In the rows, 128 means zero.
Rotation paths and how fast each direction turns (deg/step):
Each turn is a multiple of 5 degrees from 10 to 175, or 0.
Each row of a path follows its step; steps can be skipped.

step 0: [139 144 122 129 127 125 126 128 132 136 130 134 131 129 132 124 136 121
 137 144 125 128 134 128 122 123 124 135 127 130 131 121 128 133 125 142]
step 1: [146 131 125 129 130 126 119 132 128 113 124 125 124 120 132 123 121 127
 134 126 133 131 132 134 123 120 136 133 128 121 127 119 132 130 135 114]
step 2: [136 131 123 125 124 139 131 125 129 136 127 129 130 141 125 117 130 124
 121 128 140 126 120 124 131 122 127 131 120 115 120 115 137 130 121 130]
step 3: [134 128 130 124 129 129 120 112 130 126 137 135 117 128 128 125 132 128
 129 140 125 143 134 121 129 120 128 130 127 139 122 117 130 127 137 124]
step 5: [145 133 129 127 137 134 127 129 118 136 129 130 141 130 127 120 139 118
 138 135 126 130 129 119 133 124 124 134 130 124 125 124 117 130 131 128]
step 6: [135 133 117 116 134 117 127 133 137 115 131 136 127 129 125 126 125 120
 127 129 123 130 138 131 119 122 131 135 123 123 121 118 132 133 136 131]
step 8: [133 130 123 130 134 140 127 118 133 129 128 140 132 143 123 125 122 137
 130 134 127 134 129 127 127 119 131 141 128 134 119 118 125 124 132 133]
step 9: [130 130 129 124 117 125 111 119 126 116 137 120 133 133 126 127 132 130
 130 127 128 136 133 129 128 135 122 131 120 124 126 117 125 139 138 126]
step 13: [127 120 126 131 123 133 133 118 125 131 139 138 143 137 129 121 123 125
 126 133 124 131 136 124 135 121 126 131 123 126 125 115 123 122 116 131]
step 15: [132 133 115 126 123 133 119 128 117 119 125 128 135 129 125 128 126 126
 139 125 133 130 128 133 137 138 128 131 116 119 123 128 115 128 116 133]
Directions:
[131 124 131 130 126 125 127 126 123 129 132 126 127 128 130 128 130 127
 132 128 126 130 129 128 129 128 128 125 128 127 130 127 126 131 126 124] : 170
[129 127 126 129 128 128 126 131 127 131 126 127 127 130 127 122 124 133
 128 130 131 127 130 129 126 127 128 128 131 130 133 130 125 127 128 125] : 110
[130 128 132 129 127 128 127 129 129 128 129 127 133 125 132 128 125 129
 129 126 128 127 128 125 125 127 124 133 125 127 132 129 127 127 130 130] : 80
[131 127 126 124 127 127 130 129 128 131 129 130 127 128 132 127 125 126
 130 125 128 126 126 132 126 123 130 128 128 125 126 129 132 127 128 125] : 70
[131 125 129 128 130 128 122 128 127 126 124 131 126 126 131 128 128 127
 129 129 128 128 126 126 128 126 128 126 129 130 125 130 125 124 128 130] : 155

step 0: [130 134 126 127 137 134 134 146 118 128 125 135 134 115 129 125 132 124
 140 126 130 127 127 131 122 131 135 138 126 130 123 126 114 131 121 133]
step 1: [125 128 136 129 131 121 135 129 144 130 125 142 123 116 129 124 135 128
 132 132 132 116 124 131 125 143 130 130 135 129 132 119 125 135 134 124]
step 3: [134 137 127 118 125 129 130 121 122 128 125 132 125 118 125 122 135 142
 136 128 119 123 130 120 130 134 135 121 126 138 128 124 136 116 137 122]
step 5: [128 138 132 131 127 132 127 127 110 135 132 126 127 112 122 137 127 117
 133 131 131 130 134 125 132 130 129 124 119 128 124 125 120 115 121 129]
step 7: [129 132 130 129 136 125 127 129 126 126 132 129 125 119 142 127 137 118
 130 130 127 131 130 132 123 125 112 142 131 130 129 121 121 124 129 144]
step 10: [137 130 124 127 128 128 123 126 115 125 130 134 120 120 126 141 125 118
 130 135 121 120 130 130 118 132 138 127 132 134 131 136 126 119 138 117]
step 11: [124 117 126 126 130 116 135 129 125 127 124 125 129 124 117 136 132 129
 134 137 131 122 131 129 127 124 138 138 123 111 130 122 131 121 126 115]
step 13: [128 121 138 129 134 119 132 133 123 125 123 127 125 127 140 119 127 120
 135 123 126 117 126 118 136 138 126 138 122 135 125 118 132 128 122 117]
step 14: [129 126 128 127 137 126 129 135 137 140 126 136 120 123 126 119 136 123
 136 121 123 135 137 125 124 122 120 130 117 132 143 120 128 128 120 131]
step 15: [140 137 137 129 137 144 131 135 133 127 121 134 125 127 135 129 129 120
 127 128 123 122 128 125 127 132 132 122 116 133 134 129 129 120 143 123]
Directions:
[128 130 128 127 128 128 127 128 128 130 125 127 126 129 127 125 126 125
 127 128 131 126 126 127 129 132 127 123 133 128 129 127 128 126 133 124] : 155
[125 127 128 126 131 132 129 128 128 130 130 130 128 131 130 128 126 130
 131 130 126 123 128 127 126 127 122 127 129 130 129 126 131 129 127 129] : 60

step 0: [118 114 119 130 120 131 124 130 122 121 131 126 134 126 126 134 127 133
 135 124 124 131 131 120 130 132 124 132 139 129 138 120 119 124 119 134]
step 3: [123 133 126 128 131 131 134 122 130 119 136 132 123 120 128 125 133 134
 134 126 121 137 129 109 117 131 121 121 125 130 124 126 134 134 120 131]
step 4: [129 129 136 125 113 129 121 134 114 131 142 140 124 139 130 129 127 125
 135 123 131 125 126 127 120 133 130 132 135 126 132 123 128 128 130 125]
step 6: [125 133 123 127 129 123 135 130 134 120 130 126 123 118 139 117 130 131
 135 126 129 123 121 141 123 123 120 117 134 122 130 135 135 125 129 134]
step 7: [123 138 126 126 125 128 126 131 129 121 125 140 125 125 113 134 120 126
 136 133 133 122 127 120 120 132 134 124 125 141 132 129 127 117 133 132]
step 9: [131 131 125 124 124 130 137 143 115 130 128 129 128 139 139 123 121 135
 122 117 135 131 126 132 121 131 129 130 134 121 126 131 126 125 124 136]
step 10: [126 121 133 125 126 138 120 135 139 127 123 121 114 125 126 129 134 130
 127 127 123 130 127 133 122 132 136 115 130 138 124 136 132 127 127 137]
step 12: [126 137 122 132 125 132 129 125 123 128 131 140 123 130 130 138 120 126
 130 109 119 126 128 125 124 120 135 136 120 132 131 126 122 120 131 131]
step 13: [117 125 125 120 133 136 125 137 132 138 124 127 126 131 134 128 130 124
 128 126 121 122 121 128 125 138 113 141 135 130 122 136 127 133 131 132]
step 15: [127 121 134 127 125 126 123 130 138 121 132 130 118 120 127 118 118 123
 122 123 125 130 130 128 119 125 136 128 134 144 136 121 129 121 126 121]
Directions:
[132 129 128 130 131 130 127 125 128 126 126 127 125 126 126 132 130 132
 127 125 126 128 126 125 127 126 131 128 124 127 125 127 128 129 127 131] : 160
[129 135 128 131 128 130 127 131 127 130 131 127 129 125 132 128 129 130
 128 128 133 124 129 127 127 126 128 127 127 125 129 127 127 130 127 127] : 140
[127 122 130 126 126 128 126 131 126 127 131 125 127 128 128 124 129 129
 127 128 130 129 128 128 126 127 133 128 129 126 124 125 127 130 125 127] : 70
